Each path below is one point turned by a fixed rotation once a step. After each direction that follows a path, write how fast that rotation turns it, in degrees each step (0 if it stays still).
Each turn is a multiple of 5 degrees from 10 to 175, or 0.
Each row of a path follows its step; steps can be skipped.
Path 1:
step 0: [ 28  -8  -2  -3   1  19 -13  -2  -1 -14  -4  18  -6   5   9  12 -23   6
  12  -4  -4   4  -1  21   1   2  -5   2   5  -6  12  -8  -5   5   0  -7
 -10 -25  19   6  -9   4  12   7   1   6 -13   3  -9   0   0  -1 -23  -6
  13]
step 1: [ 28  -5 -13   6  -8 -20  19  -1 -21  -8  10   8   4  -2   2  -2  -3 -13
  16  16  -2   4  11   6  -5  17 -14  -7  -6   3   0  14  -1 -11   5 -10
 -14 -15   1  -5  20   6  -1  -1 -15 -13   9  11  -4  -7  -5  11  -3 -11
  -7]
step 5: [  6 -18  17  -4  14  -5 -12  21 -14  14  10   4   9  -4  -3  -5  21  -5
  18   3   5  -2  -9  11   0  19  -2 -10 -15 -15   1   4  -5  -1  19   0
  -3  -7   9  13  -8   9  -7   2 -23 -11 -18  -2   0   0   0  19  -1  -4
  -1]
step 6: [ 13   8   9  13   7  -2  -2  20  -7   0   4   1   1   3  -2  -6  -5  22
  -7  -1   7   6  -5   4   0  -9  -4 -23  16 -13   1   1 -13 -11  15  -9
 -20   7   1  -5  21  20  21   7   0   1 -10 -12   0   1   4 -12  15  -2
 -16]
step 9: [ -1  -4   8   9  -1   6   3  -3 -14  -1  31  -5   9 -12  -2 -25   9  21
   9   8   5  10   7   3   9   5 -10 -20   3  -3   6   1   0   6  -9  26
 -12  -5  19  16 -12  11 -15   5  -1   6   0  10 -10  -8  11  -7   4   7
  -3]
step 17: [ 10  -4 -12  -2 -11   7  -2   2  -1  -5 -13  -8  12  -5  13   3   8  14
   2   4 -10  14  -4  16  20  -1   0 -10   8 -14   6 -12  -6   0  26 -15
 -24   4  13  -6 -22  11   8  17  -5  -1  -1   9   8 -14  -8  -2   9 -12
  -8]
step 18: [ 25  -4   3 -16   7  -1  11  -6  -5 -16   8   8 -26  -6  -7   5 -22  -3
  -6   7   5   6   1  -2   0   6   4  -5   8 -15  17 -11   0  -7   1  -4
 -28  -8  -7  -2   4   2  -9   4 -11   5  -5   7 -11   7 -22 -21  -8 -10
   4]
Directions:
[ 1  0 -1 -4  2  0  2  1 -2  4  6  4 -2 -5  3  1  2  1 -3  2  4  2  2 -2
 -4  2 -4  1  1 -1  7 -3  1 -2  5 -4 -4  2 -3  3  1 -5  0  2  2 -4  1  0
 -4  1  5  4  0  5 -3]
85
[-3 -1 -2  2  1 -1  3  2  1 -2 -1 -1 -5 -1 -4  7  0 -2  2  0  0  5 -3  0
 -2 -1 -1  4  2  4  0 -2  0  2 -7  1 -3 -7 -1 -4  0  1  1  2 -7 -3 -1 -1
 -7  1  0  7 -2  1  3]
100
[ 0 -1  5  1 -9  4 -7  0  3 -2  3  0 -6  4 -1 -5 -3 -3  1 -5 -1  3  1 -4
 -3  1 -1  6 -1 -2  6  0  1 -2  1 -1 -1 -1 -2 -2  2 -2  5 -3  1  0 -1  2
  2  1 -1  0  0 -2  4]
95
[-7 -2 -2 -3  2 -3 -5  2  3 -1 -3  1  2  1 -4  0  2  3  1  1  4  2 -1 -2
 -3 -2  1 -4 -1 -9  1 -1 -2 -2 -1  0 -3  5 -3  2 -1 -1  2  2 -6 -1  3 -4
  4  3 -2  2  0 -6 -1]
35
[-3  5  3  1 -6  3 -1 -3 -2 -1  2  5  0 -1 -1  5  6 -1  4 -2 -2  0 -4  2
  0  5  1  2  1 -2 -4  3 -2  0 -1  4 -1  0 -5  2 -3 -2 -2  2  1  4  5 -2
 -4  4  4 -5  1  1 -2]
65
[ 3  2  0 -1  4  2  2 -1 -1 -3  6 -3  1  0  0  2  1 -4  1 -2  0  5 -1 -3
  5  0 -1 -3  0  0  6 -3  1  7 -1 -1  3  6 -1  1 -9 -1  2  3  3  0  1  2
 -1  0 -1  0 -1 -6  4]
80
Path 2:
step 3: [ 14  -7   4  18 -17   6  27  -5   9  -8   9  -6   5   2 -11  -6  -1 -11
  -2 -10  -3  -2  -6   7  15 -10   4   1  14  -6   7   8  10  -4   3  -9
  -9  -1 -11  -8 -27 -18  -4  11   7   3  14 -15   1  11  12  14  12   8
  10]
step 10: [ -4 -14   4  30 -13  11  10   9  -2   9   0  -3  -7   2  -7  -6  -2 -19
  -9 -18   1   3  12  -2  15 -12  13   2   7  -2 -10  -2  13   7  -7  16
 -31  -3   9   2  -7   9  -5   0 -12 -16  11   1  -3  14   0   8   9   6
  -7]
step 16: [  2  -4   6   8 -17  -1  10 -11 -16  20  -8   3   2  10 -21 -15   6  -6
   0 -15  16  -3   1  -4   7 -12  12   3  -9  -4   1  -9   8  -8  -9  14
 -19 -22   0 -13  -3 -10   9 -16   2   7  20 -13  -1   3   0  19   7  -1
   8]
step 25: [ -4  -3   0  10 -10 -18  14   4 -14 -10  -2  16  -1   1 -19   1   6  -6
  -6 -11  11   4 -17   4  12 -23   1 -23   8   7  -7 -13  14   3 -21  18
  -1   0   4   2  -6 -22 -10   5  -9   8   7   3   2   1  -2  12  15  -1
  -9]
step 27: [ -8   4  14  -3 -24   9   1 -16   8  18  17  -1   0  15  -5  -4  -3 -11
   6  -7 -14  -3  -2   4   7   6  12   5  16 -10  -9 -22  -2  -9 -12   3
  -8   6  18   7  -4   9  -4   7  28 -15  10   0  -9 -16   3  13   8  -2
   4]
step 29: [  5 -14  10  12 -13   4   3  14  -3  -8 -12   3  -1   9 -10 -11   5 -17
  -3 -15   3  -8  12 -15   3 -31  11  -9 -14 -22   0   1   7   0  -2   9
  -3   7 -11 -14 -20 -15  -3  15   8  -5  -5 -11   7   5   5   2   1   8
   9]
step 34: [  9   0  10   6 -23   3  17 -10 -15  10   1   0   2  -8  -9  -4   8  -1
   7 -18   9   4 -13  23  14 -15  18   7   8   0  -4   8   5 -14 -18   7
  -3   8   5  -3   6   2   1   0  16  18  14   2  11 -16  -2   6  16 -11
   4]
Directions:
[ 0  5 -1 -3  3  4  1 -2  4 -3  3  7 -3  0  0  1  2  0 -2  2  3 -3 -4 -5
  4  2 -2  4  1  6 -1 -2  0  2  5 -1  0  0  0  2 -1 -4 -6  0  4  0  2  0
 -4 -1 -1  1  9 -1 -3]
60
[-2 -5 -3  0  0 -3  7 -7  1 -2  0  1  3 -4  4  2 -2  0  2  2 -1  0 -5  1
  0  0 -2  1 -9 -3  5 -3  0  4 -2 -1  2 -1  0 -3  1  1  1 -5  0  1 -1 -4
  2 -1 -1 -1  4 -2 -6]
40
[-2  2 -3  0  6  5  4  2  0  0  0 -4  2 -4  1 -2  0 -1 -2 -2  2  0 -3 -3
 -2 -2 -7  5  0 -8 -1  7  3 -4 -2  1 -2  1  3 -1 -2  2 -2 -1  0 -4 -4  6
  1 -1 -2  1  1  1 -2]
35
[ 5  2 -2  4  1  1  5  4  0 -1  3  1  1 -5  3  0 -3 -3  5 -4  5  0  3 -5
  0 -1  3  1 -3  0 -2 -5 -4 -4  3  0 -6 -1 -4  1 -2  2  4 -1  3  3 -1 -2
  0  6  1  0 -1 -1  4]
55
[-2  4  0  1 -3  0  0  1 -3  4  0  3  5 -3 -2  1  5  3  0 -7 -5  1 -2  0
  2  0 -2  2  0  3  2  1 -3  5  2 -4  3  2 -3 -1 -8  5 -1 -4  2 -3  1  2
  2  0 -4  1 -3 -3  3]
95
